Read these off the matrix that follows.
1) Which number is the entry in the top-left corner?
2) Which number is the third-last entry, reading row by row?
3) Which number is the fifth entry in reading order?
4) Which number is the entry in the top-right corner?
5) Which number is the entry directly above the largest entry?
6) Which number is the smallest entry in the first column?
7) Which number is the bottom-left entry?
8) Which number is the last entry, reading row by row?
[[6 0 5 3 7 3 5 2 4 2]
 [1 8 2 5 1 5 2 6 4 6]
 [6 1 5 3 7 3 5 2 4 2]]
1) 6
2) 2
3) 7
4) 2
5) 0
6) 1
7) 6
8) 2

Questions about the matrix below. Counting starts at 1.
1) What is the bottom-left entry?
2) What is the entry directly above the smallest entry?
3) What is the entry in the bottom-right corner?
4) What is the top-left entry?
5) What is the entry in row 1 and column 2?
6) What is the entry at row 2, column 1?
7) What is the minimum?
8) What is the top entry of the column that holds the smallest entry?
[[ 0.00  0.01  0.01  0.00  0.00  0.00]
 [-0.01 -0.01 -0.01  0.02  0.11 -0.07]
 [-0.13  0.00  0.07 -0.05 -0.12 -0.18]
 [ 0.00  0.00  0.01  0.00  0.01  0.00]
 [ 0.07  0.15  0.22 -0.16  0.03 -0.21]
 [ 0.00  0.01  0.01  0.01  0.00  0.00]
 [ 0.01  0.00  0.01  0.01  0.01  0.00]
 [-0.03 -0.11  0.05 -0.07 -0.01 -0.10]
 [-0.03 -0.11  0.05 -0.07  0.00 -0.09]
 [ 0.00  0.00  0.01  0.00  0.00  0.01]
 [ 0.09  0.04  0.13 -0.11  0.00 -0.06]
 [-0.03 -0.11  0.05 -0.08 -0.01 -0.09]
 [ 0.00  0.00  0.01  0.00  0.01  0.00]
 [-0.09  0.10  0.01  0.02 -0.11 -0.08]
 [ 0.01  0.00  0.00  0.01 -0.01  0.01]]
1) 0.01
2) 0.00
3) 0.01
4) 0.00
5) 0.01
6) -0.01
7) -0.21
8) 0.00

m =
 237    88   153    33   128  -121   144   446   -90
-238  -723   719  -690   542  -921  -460   502  -336
Indices start at 1.
The entry in row 1 and column 1? 237
The entry at row 1, column 2? 88
The entry directly above the smallest entry? -121
The top-right entry? -90
The entry just left of the largest entry? -723
The entry at row 2, column 1: -238
The entry at row 2, column 3? 719

[[-1.112,-0.768,-0.326,-5.030,-0.329,7.540,4.086,-3.888,-3.329,-2.744,0.014,-0.600,-2.770,-0.341,0.904,-4.008],
[3.252,-2.511,3.312,2.168,1.386,-1.845,2.810,-0.151,4.608,2.815,-0.918,-0.352,-3.166,-2.566,4.723,-2.052],
[-1.577,-5.714,0.255,1.721,0.826,1.098,-5.846,3.365,1.593,-5.784,0.665,-0.165,3.808,-0.359,3.198,-0.774]]
Rows and columns are numbered from 1.
The smallest entry: -5.846
The entry in row 1 and column 2 -> -0.768
Find the entry at row 2, column 3.
A: 3.312
Find the entry directly above 3.252.
A: -1.112
The entry just right of the smallest entry -> 3.365
Find the top entry of the column that holds the largest entry.
A: 7.540
Find the entry just left of -2.511.
A: 3.252
The entry just right of 0.904 -> -4.008
The entry in the bottom-right corner: -0.774
Find the entry in row 3 and column 2.
A: -5.714
Find the entry directly below 4.086.
A: 2.810
The entry directly below the largest entry -> -1.845
Find the bottom-left entry.
A: -1.577
Find the entry just right of 1.721.
A: 0.826
The entry in row 1 and column 3 is -0.326
The top entry of the column that holds the smallest entry -> 4.086
The entry just right of 2.815 is -0.918
The entry just right of -0.326 is -5.030
The entry just left of the smallest entry is 1.098
The entry directly below -0.768 is -2.511

A =
[[-130.31 -133.58  176.49 -128.39  188.78 -125.63 -133.21  192.91 -115.63
   212.98  192.71]
 [ 198.41  203.89  -98.33  213.36 -111.99  222.53  186.80 -102.21  199.72
  -101.33 -125.68]
 [ 229.58  187.70 -119.42  221.25 -114.18  216.72  213.30 -121.12  230.95
  -126.58 -144.57]
 [ -87.43 -101.69  181.12 -120.11  160.63 -121.57  -97.78  181.32  -98.02
   152.27  179.89]
 [ -96.25 -103.97  150.09 -101.03  152.79  -98.27  -96.66  133.78  -73.14
   142.96  153.82]]
The median entry is -73.14
Give the centre entry.
216.72
Give the entry just left of 222.53.
-111.99
Give the entry just right of -121.57.
-97.78
The entry just right of the largest entry is -126.58
The entry just left of -98.27 -> 152.79
Give the entry just left of 212.98.
-115.63
The entry just right of 187.70: -119.42
The entry just left of -97.78 -> -121.57
Give the entry just left of -128.39.
176.49
The entry just left of 152.27: -98.02
The maximum -> 230.95
The minimum -> -144.57
The entry just left of the centre entry is -114.18
Give the entry just left of -111.99.
213.36
The entry just left of 153.82 -> 142.96
The entry just left of -101.33: 199.72
The entry just left of -98.02 is 181.32

data =
[[ 6.002 -4.999  5.920  5.784]
 [ 4.668 -4.590  4.997  5.384]
 [-4.142  3.593 -3.929 -4.347]
 [-5.244  4.642 -5.081 -5.889]
 [ 4.335 -4.380  4.476  4.832]
 [ 4.131 -3.766  3.998  5.246]]
Indices start at 1.
The entry just right of 4.476?
Answer: 4.832
The entry just right of -5.244 -> 4.642
The entry in the top-left corner?
Answer: 6.002
The entry just left of 4.476?
Answer: -4.380
The entry just left of 4.997?
Answer: -4.590
The entry just left of 5.246?
Answer: 3.998
The entry directly below -4.590?
Answer: 3.593
The bottom-left entry -> 4.131
The top-right entry?
Answer: 5.784
The entry in row 2 and column 1?
Answer: 4.668
The smallest entry -> -5.889
The entry at row 1, column 2?
Answer: -4.999
The entry in row 1 and column 3?
Answer: 5.920
The entry at row 3, column 1 -> -4.142
The entry directly above 4.476: -5.081
The entry just right of 3.998 is 5.246

B =
[[6.699,-6.685,6.701,-6.827,-6.857,6.711,6.818,6.758,-6.959,-6.978,6.594],
[-6.982,7.073,-6.982,7.096,7.105,-6.967,-7.066,-6.998,7.189,7.198,-6.957],
[-6.667,6.683,-6.673,6.791,6.803,-6.670,-6.776,-6.708,6.907,6.919,-6.587],
[-7.081,7.170,-7.075,7.193,7.215,-7.065,-7.163,-7.102,7.291,7.307,-7.052]]
The entry just left of -6.776 is -6.670
Report the last entry, reading row by row.
A: -7.052
The entry just left of -6.827 is 6.701
Report the entry directly above the largest entry.
A: 6.919
The 1st entry, reading row by row is 6.699
Report the second entry in reading order.
A: -6.685
The third entry on the main diagonal is -6.673
Report the smallest entry in the first column.
A: -7.081
Report the entry just left of 7.291.
A: -7.102
Report the entry just right of -6.673.
A: 6.791
The entry just left of the largest entry: 7.291
Report the smallest entry in the last row.
A: -7.163
The largest entry in the last column: 6.594
The entry just left of the smallest entry -> -7.065
Report the third entry on the diagonal from the top-right corner.
A: 6.907
Report the entry directly above 7.198.
A: -6.978
The top entry of the column that holds the smallest entry is 6.818
Report the 2nd entry on the main diagonal.
A: 7.073
Report the entry directly below 6.818.
A: -7.066
The entry just right of -7.081: 7.170
Report the entry just left of -7.066.
A: -6.967
The entry directly above -6.667 is -6.982
The maximum -> 7.307
Report the entry directly below 6.701.
A: -6.982
Report the entry just right of -6.998.
A: 7.189
Report the entry directly above -7.163.
A: -6.776
The 3rd largest entry -> 7.215
Report the entry directly below 6.758.
A: -6.998
Report the entry directly above -6.587.
A: -6.957
